Families of rows that turns and mirrors carry onto each other, the same ones carrying the whole set onto itself: the rest of each named row's family, in list order:
6 families of 3 rows:
K800: [-18   7 -11  31  22  52  -5  24  45   7  14 -38 -41 -18 -48  18  18 -21
  59   1 -16  -1 -59  13 -45 -32 -32  11  -5   7  30  11 -44 -53 -50]
K209: [ 13   3   0   3 -30  -8  16  15 -26  18 -14 -38 -39  25  -4  15 -19 -40
  11 -28  16 -41  -7  45 -26  37 -49   0 -49 -40  42 -18  -6  -8   9]
K220: [-14 -25  23  58  27  32  37   4  32   5 -13 -52 -41  -3 -29  17  21   8
  63   5  29 -18 -60  29 -24 -32 -19  13  25  28 -12  18 -35 -33 -20]
K13: [ -8 -31  36  25 -13  28  41  43  -2  34  27 -20 -19 -13 -33 -38 -11  26
  13  -4 -54 -18  -5 -45   9  -4  15  -6 -27 -23  11 -17 -26 -44  17]
K72: [-21  -8   2   8  21  18  20  61  -9  28  33 -23 -44 -49 -54 -26   0  11
  22   4 -27 -65 -21 -40   0   9  21   4  -3 -31  23 -37 -19 -14  10]
K280: [ 11  -5  44  -2  -1  29  35  44  -3   0  51  -2 -39 -13 -28  -3 -21  34
  39 -23 -26 -13 -30 -71 -21   1  16  -4   7 -37  19 -13   0 -32  21]
K579: [-28   1   8  54  -8  12  22  -4  46  -9 -17 -58 -19  -1 -30   3  14 -28
  63 -11   1   0 -45  23 -23 -23 -20  13  26  44  35  14 -18 -54 -22]
K711: [-14 -40  24  10   6  31  58  31 -11   0  58 -10 -33   3 -17 -23 -26  40
  36   2 -19 -24 -33 -42  -8  -2  -3  -6 -16 -37  -3 -32 -11  -4  10]
K678: [-37  21  32  76  11  19  17  21  41  14 -32 -51 -47   2 -13   4  12 -30
  54  17   1  -3 -48  23 -24 -26 -38 -10   8  31  37  27 -29 -31  -3]
K621: [ -6  14  13  46  23  41  30 -10  11   7 -36 -28 -53   3 -50  31   9 -17
  68   1  20 -27 -55  -5 -41 -33  -1  13  23  30  12  33 -16 -43 -16]
K180: [  6  18 -21  28   4  21  22  20 -28  24  22 -69 -71  15  -7  29  -7 -48
  12 -31  -1 -24  -1  28 -49  38 -31   0   9 -59  47 -12 -18   2 -17]
K715: [ 27  -6  14  13 -20   7  28  12 -35  10  15 -26 -54  -2  17  25 -22 -36
  26 -32  42 -30 -21  48 -18  22 -61 -12 -17 -25  21 -37 -30  15 -31]
K575: [  6  24  -1  34 -43   6   2  16 -40  19  28 -43 -45   9  -5  22 -20 -31
   6 -28  20 -39 -13  47 -15  12 -44 -36 -31 -36  42 -47  -7 -26  24]
K106: [ 39  35  19   3  -6   4  14   8 -36  38  -2   4 -70   9  -7  16 -22 -23
  13 -39  29 -25 -14  43 -41  28 -31 -25  -8 -27  39 -28 -23 -10 -26]
K525: [-10  -2  28  48  -3  23  12  13  41   6 -35 -22 -30  -3 -34  17  17 -23
  53   6  13 -22 -56  -9 -39 -37 -35   2  26  41  28  16 -38 -65 -26]
K842: [  0 -24  36  34   2   1  37  32  -3  15  18  -3 -32  -8 -38 -21 -14  42
  27 -14 -42 -54  -7 -54 -17 -10  18 -10  -1 -42  19 -26  -7 -34  33]
K775: [  4 -34  12  25 -14   8  46  54  -4  15  20 -30 -37  -1 -40 -38   1  36
  48   3 -41 -14 -19 -56 -17 -38   7  -4 -25 -24  41 -35 -27 -26  27]
K983: [ 17  25  19  23 -44  18  36  -5 -30  21   7 -16 -55  28   3  29 -25 -45
  16 -31   7 -33 -15  40 -52  24 -54  -7 -13 -51  51 -31 -10 -19  -5]

Which other rows belong to the same family as K579? K209, K13
Which other rows belong to the same family as K715? K220, K711
Which other rows belong to the same family as K800? K72, K180
Which other rows belong to the same family as K983? K525, K842

Families of rows that turns and mirrors carry onto each other, the same ones carrying the whole set onto itself: the rest of each named row's family, in list order:
5 families of 8 rows:
K464: [ 34  38 -43  19  -8  36  -3  25 -46 -18 -46 -36 -12  27]
K677: [-38  32 -29 -30 -10  22   1  28  22  20   8 -22  29 -20]
K450: [-56   7   0  -6  12 -10 -20  13  10  22 -10  -2  13  -3]
K207: [  4 -14 -42   3  -7  34   3  34 -34 -43 -33 -44 -22  45]
K57: [ -1 -39 -26  13  -4 -19  -7  25 -11 -39  -5   6 -15  14]
K164: [ -4  80 -25  10   4  25  13  -9  -9  29 -29 -21  -7   2]
K110: [ 18 -15 -33   5  -3  -7  15  12 -32 -53 -17 -26 -36  28]
K510: [-39   4  13  -3 -15   6 -20  12  39  13   0  -3  -7  -7]
K653: [  7 -18   6  34 -36  -4  -3  12  -9 -38  -4  -1 -19  32]
K968: [-37  60 -21  -8   7  -5 -20  14  12  29 -12 -23  24  -6]
K262: [ 28  43 -47  15 -24  43   4  13 -46 -32 -24 -31 -24  27]
K399: [-26  44 -36 -13  -8   5  -5  13  35  33  -4 -29  26 -14]
K388: [-14  42 -15 -16  13  11  -8  34  43  24 -17 -11   3 -27]
K200: [ 23  43 -48 -15 -19  27   6  36 -23  26 -36 -56  -2   4]
K659: [  4 -15 -38   4 -26  34   6  18 -31 -51 -12 -35 -33  40]
K279: [  2  -3 -48 -16  -8  35  33  23 -25 -59   0 -27 -24  20]
K256: [-37 -17  -2   0   8  22 -16  13  23 -43   2  14 -18   1]
K136: [  5 -17 -45   1   6  27  22  -1 -28 -57 -19 -26 -25  26]
K505: [ -8 -40 -20  32 -25  -8  -7  11   1 -28  -9  -4 -11  34]
K717: [ -1 -19 -23  33  -9   9 -23  38   4 -52 -21 -12 -13  43]
K675: [ 19  55 -52 -12 -39  34   7  21 -25  17 -18 -54  -7   9]
K204: [-33 -15  -9   5  25  17 -13  33  30 -45 -14   1 -18  14]
K250: [ 11  64 -51  -5 -18  -1  18  16 -24   3 -21 -63 -20  29]
K141: [  4  59  -2 -12   5  23   4  13  -1  42 -41 -33 -13 -10]
K122: [-22  53 -15 -15  -4  22 -15  17  31  26  -4  -6   8 -30]
K713: [-30 -19  -3   1  21 -12 -23   9   3 -27  -7  13   7  -7]
K348: [-10  69 -10 -14 -15  35   3   0  -9  37 -23 -36 -13  -9]
K265: [-29 -12 -27   6  21  10 -14   8  28 -39   1  14  14  -7]
K881: [ -1 -23 -25  27 -25  13 -21  25   3 -56   1   2 -18  27]
K583: [-24  81 -33  -8   5  11   9  12 -15  28 -23 -40  -8  12]
K257: [ 30  37 -60  12  -9   2  23  25 -37 -32 -19 -31 -35  31]
K8: [-26 -19 -26 -14   6  20   2  28  16 -43  14  11   8 -14]
K910: [ 40  32 -60  35 -26  15  12  11 -32 -21 -23 -22 -14  31]
K456: [-33   2  18   4   3  -5 -17  26  49   9 -17  -8 -14   4]
K241: [ -9  82   3  16 -16  24  -1  -2 -14  24 -21 -17   4   7]
K115: [-10  48 -50 -30 -24  37  33  24 -20   3  -5 -59  -4  14]
K970: [ 32  51 -28  35 -41  16  10  13 -31 -24 -16 -26 -17  37]
K655: [-33  12  36  14 -11   5 -12  -3  10   9  -9   8   1   2]
K475: [  8  38 -55 -18 -23  21  31   5 -20  13 -23 -70 -12  20]
K473: [-50   8  15   8   6   3  -5 -10  23  23 -16  -2  -4   5]

Which other rows belong to the same family as K675? K510, K262, K659, K256, K122, K348, K881
Which other rows belong to the same family as K713? K450, K57, K110, K968, K250, K583, K257
Which other rows belong to the same family as K241? K677, K653, K279, K8, K115, K970, K655
Which other rows belong to the same family as K204? K464, K207, K388, K200, K717, K141, K456

Families of rows that turns and mirrors carry onto each other, the same ones carrying the whole set onto itself: the rest of each named row's family, in list order:
4 families of 4 rows:
K833: [-84 -26 -26 -12 -34  21   3  -6  20  -2  13 -14 -11 -23   5 -28 -12 -30]
K98: [-14 -10  18  -9  15   0   3 -20 -16 -20  28  13 -62   0 -24 -16 -26  44]
K397: [-15 -10  42  40  23  30  15   1   4 -34   2   7 -39 -43 -27  -7 -28  53]
K584: [  0   3 -18   8 -18 -47  23   7   7   4  13  -9 -44   1 -40   3   7  39]
K612: [ -2  -2   3  57 -13 -15  33  21  27  -6 -12 -14 -19 -40 -43  12   3  46]
K308: [-65 -22   2 -12 -19 -10   3   2  32  -4  34 -23 -43  -9   8 -39  -5 -17]
K591: [-63 -24  29  27 -10   3  11  22  50 -14  21 -33 -34 -37   4 -32  -5  -4]
K527: [-39 -16 -25 -21  -6  38  -1 -36 -38 -14   7  27 -23 -11 -23  -4 -36  24]
K447: [-26  -7 -38  39 -35  20  31   7   3   1 -29  -3  18 -47 -47  23  -6  24]
K643: [-41  -3   5  27 -32  -4 -45  12 -27 -16 -32   8  29 -69  12   3 -17  14]
K311: [-22   4  39  40 -17 -30 -42  22  -6 -24 -14  -4  -2 -67  16  -6  -9  31]
K901: [-23  -3 -60  -5 -39 -11  19 -16 -15  10  -5   3  -8  -8 -43  15  -3  16]
K753: [-78 -27   3  27 -25  37  13  13  39 -12   1 -22   2 -51   1 -24 -13 -22]
K155: [-40 -17   0  28   2  63   9 -15 -19 -24 -20  20   0 -54 -32   4 -40  33]
K687: [-20   4  22  -1 -21 -54 -47   5 -20 -14   4   5 -20 -33  20 -15  -7  25]
K719: [-38  -1 -14 -12 -36 -27 -51  -5 -40  -7 -13  17  11 -38  17  -4 -15   8]

Which other rows belong to the same family as K643? K311, K687, K719
Which other rows belong to the same family as K155? K98, K397, K527
Which other rows belong to the same family as K833? K308, K591, K753

Families of rows that turns and mirrors carry onto each other, the same ones carrying the whole set onto itself: the rest of each named row's family, in list order:
3 families of 6 rows:
K544: [ -1 -58   4   3 -16  29  26 -51 -10 -28  -6  -4  11  15 -18  34  10  23
 -40 -16 -12 -36   0  31  -7  30   2 -35  -8 -26 -12 -14  -2  48  34 -27
   2]
K184: [ -3 -55 -10  12 -14   7 -28 -37 -20   1  22  35  -3  17 -48  12   3  35
 -19 -21   9 -11 -12  23 -16  33 -16 -22  28 -20  56  16   2  32   1  -7
 -10]
K181: [  1 -49 -33  11  23   6  26 -35  14  -8 -50 -44  -1  19  28 -47  48 -10
  24 -16 -18   7  11  35  -4 -28  -1  18 -39  13 -36  -9   7   4  18 -18
  -6]
K23: [ 19  27 -32  -8  -4  14   6 -17  -6 -14 -32   4 -23   8   9 -19  26 -13
 -37  -8  35 -15  10 -16 -56  13  13  10 -34   3 -12  -1  20  36 -61  18
  -3]
K347: [ -7 -42   1 -15  30 -33  11 -11  19   6 -43  -8   7   5  12 -21  12  14
  17 -19 -30  24  40  16   0 -21  -8  12 -33  -2 -14 -42  -5 -24  44 -26
  15]
K460: [ 10 -28 -32  25   9  10  46 -27  17  -6 -31 -43   4   0  20 -44  37 -12
  11 -28 -27   1  -1  33  34 -15  22  41 -25   5 -39  -4 -24 -13  10   4
 -29]
K196: [ 16 -26  11   2 -20  28  22 -49 -10 -17  -1 -24  35   7  -6  33  13   6
 -40 -14 -30 -35  -4  17  -3  57  49 -32 -10 -26 -23  13  -1  31  15  -7
 -14]
K927: [ 15  21 -35  11 -14  17  32 -10  -6 -20 -16  24 -37  -3 -12 -16  16   4
 -47 -18  39 -26   2   2 -18  -2 -13  33 -15  -6   1 -22 -11  41 -52  26
  -7]
K838: [  9 -51 -12  28  12  -4  -8 -30  -5  21   1 -21  22  -4 -11 -29  28   5
  31 -44 -39   8 -14  24  33  16  29  23  17  10  19  41 -31 -37  19  -4
 -42]
K34: [  5  -5 -38   1  14  -5 -47 -17  -9  24 -22  14 -12  17   1 -43  40  -5
  22 -17  28  11   2 -12 -56   6  12  19  -4  12  40  28  14 -12 -48  17
 -13]
K946: [  7  32 -28  11  17   4   7  -9  31  13 -28  15 -18 -20  -2  -3  -6  11
 -42   6  34   9 -10 -11  16  20 -32  21 -20 -14   5 -44 -17 -18 -36  44
 -14]
K759: [  4  -7 -41  27  -3  -6 -14  -8  -4  21  -3  28 -34  -5 -25 -41  27   6
   8 -31  26   6  -5   5  -2  -6 -15  45  24   4  51  16 -28  -4 -44  35
 -17]
K604: [  4 -26  21 -19 -17  19  10 -46  13  -4  -9  27  33  -2 -19  30   1  51
 -51 -10 -27 -22   7  11   6  21 -37 -22 -17 -30  19 -46  -6  -1  21 -12
  -3]
K102: [  3 -14  -3   8  20 -26   2 -18  34  16  -4 -43  16 -10  35 -26   0  -6
  -7 -20 -40  28  17  15  51  10  16  33 -22 -22 -25 -15  -1 -27  29  32
  -8]
K390: [ 28  -4  42 -17 -18  -5 -10 -55   6  -2  -6 -17  29  -1   8  26   0  21
 -45  -7 -54   8  18  -9   5  47   4 -45 -19 -26  -1  18  16  12  -5  17
   9]
K409: [ 13 -21  -2   0 -16   2 -33 -32 -23  14  16  17  28  10 -35  11   8  15
 -14 -20 -14 -10 -15   1 -28  66  47 -26  13 -17  39  44   4   6 -20  -4
 -32]
K69: [ 23  23  -5 -14  25 -20  -5 -11   7   3 -65   7 -31  -2   2  -2   3  -1
 -16   7  16  28  23 -28 -34  12 -17 -18 -32   7  -5  -9   5  -2 -48  16
  23]
K966: [-11 -82 -21  15  28   3 -34 -40  -3  12 -12 -18  12  20   1 -36  33  13
  40 -30 -17  13  -5  34  -7  -2  -8  -1   2  15  27  21   8 -16  34 -26
 -16]

Which other rows belong to the same family as K759? K184, K838, K34, K409, K966
Which other rows belong to the same family as K390? K347, K946, K604, K102, K69

Families of rows that turns and mirrors carry onto each other, the same ones carrying the whole set onto itself: the rest of each named row's family, in list order:
5 families of 5 rows:
K869: [-24 -21  16   6 -62 -14  16 -14 -10   5  27]
K526: [-19  21  18 -54  15 -18 -38 -12  18  18  -9]
K312: [ 21 -30  -3 -20 -35 -34 -13  21  23  -9  -9]
K836: [  6 -18  -1  -7 -51 -36  -4  31 -12  -1 -14]
K230: [-35   9   9  32  -4  36   3  -8   8  29  14]
K371: [  0 -16 -12  -7 -27 -44 -31  14   7  28 -19]
K104: [-15  21  -8 -55  22  22 -10   2 -24 -26 -10]
K702: [ -7   4 -13 -52   8  56  -4  -6 -12  -7  -7]
K696: [-10   1  23 -56  13 -13 -43   1  19 -11 -23]
K294: [-25 -12   6  -6 -43 -22  12  -4 -10  29  46]
K639: [ -7 -13  13   0 -53 -12  26 -20  13 -11  33]
K28: [  7   1  28 -64  -1   6 -31  10  30  -1 -24]
K821: [ 12   9  24 -55  11 -17 -42   6   1   8 -23]
K736: [-36  -4  10  22 -17  56   9  -9  -7   7   7]
K26: [-25   2  30   6 -47   2  30   3 -11  -6  36]
K476: [-24  18   6  25   3  50   9   4  -4 -14 -11]
K652: [-23   7 -29 -26  36  30 -15  -1 -17   7   8]
K861: [-16   3  -2  19 -24  52  19 -26   7  -2  -5]
K381: [  3 -28   0 -16 -39 -49 -24   7   6  -3 -18]
K7: [-24   0  -7 -39  30  48 -16   4 -13 -12   1]
K732: [-17  10   8  25  -1  48  13 -20 -17   6  14]
K669: [ 19 -20  15 -12 -34 -51 -18  14  -2  12  -3]
K421: [ -5 -11  19  22 -44 -14  19 -10 -12   9  35]
K351: [ -4  19  34 -48 -16 -23 -32   7  11  -4 -37]
K368: [ -6  17  -2 -38  34  42 -17 -10 -23   0  -6]

Which other rows belong to the same family as K732? K821, K669, K421, K368
Which other rows belong to the same family as K526? K230, K371, K294, K652
Which other rows belong to the same family as K696? K869, K736, K381, K7

Families of rows that turns and mirrors carry onto each other, the same ones carrying the whole set onto itself: the rest of each named row's family, in list order:
5 families of 6 rows:
K601: [ 14 -26   0   7   8 -27  34 -51  -7  16]
K282: [  3 -11  16 -27 -11  37  34   2   8  26]
K68: [  8 -12  28  -6  42  -1  20 -31 -25  41]
K712: [ 23 -13   4  28  -4  10   9 -40   3  41]
K648: [ -8  12 -48  -8  24 -47   0  22  -6   5]
K777: [  0  17 -16  10  45 -25  18  18 -22 -34]
K139: [-17   9  20 -35  26 -23   9  -5 -51   5]
K384: [-12 -14  27 -45   9   5  29 -15 -21  31]
K435: [ -4  33 -21   2 -11  21  -4  23  33  22]
K240: [-14   9 -16   9  18 -34  20 -12 -29 -38]
K405: [ -2  11  12  -7 -11  27   0 -16  26  53]
K313: [13 -6 14 -6 21 29 16 -2  9 60]
K565: [-12  -4  15   6  19 -23  13 -49 -40   3]
K432: [-17  31 -12  -2  19 -45  11 -11 -16 -34]
K976: [  2  25 -44  11  11 -10 -25  31   5  30]
K20: [-16   9  19  -9  19 -39  17 -48 -26  -1]
K160: [-11  17 -35  -6  -8  20   4  35  25  22]
K837: [  5  -1  16   3  52 -29  22 -21 -40  -5]
K331: [-10   4  -5  -9  -6  30  -4   1  12  62]
K443: [ -6  -2  30 -11   8  -3  11 -51  -2  43]
K260: [-13  41 -31   2   2 -13  -1  25  12 -23]
K70: [ 18  12 -18  29  -3  17 -18   0   9  48]
K814: [ -1 -11 -29 -11  23 -54  29 -16 -10  -4]
K849: [-15  21 -42   4   3 -11  16  29   7 -28]
K286: [ 10  10 -15   2  19  34  13  37  26  33]
K808: [  4  32  -6  13   0  21  -1  31 -20 -27]
K904: [-10  30   5  -5  21 -13  -7  15 -52 -25]
K123: [ -8 -10  22  -4   7   7   2 -43 -22  54]
K899: [ 10  14   0   3 -16  46  18  25  12  -4]
K272: [  8  25 -29  11  29   7  14  45  11 -14]

Which other rows belong to the same family as K712? K601, K648, K976, K70, K814
Which other rows belong to the same family as K435? K405, K432, K20, K443, K260
Which other rows belong to the same family as K68? K777, K313, K837, K286, K272
Which other rows belong to the same family as K565? K240, K160, K331, K849, K123

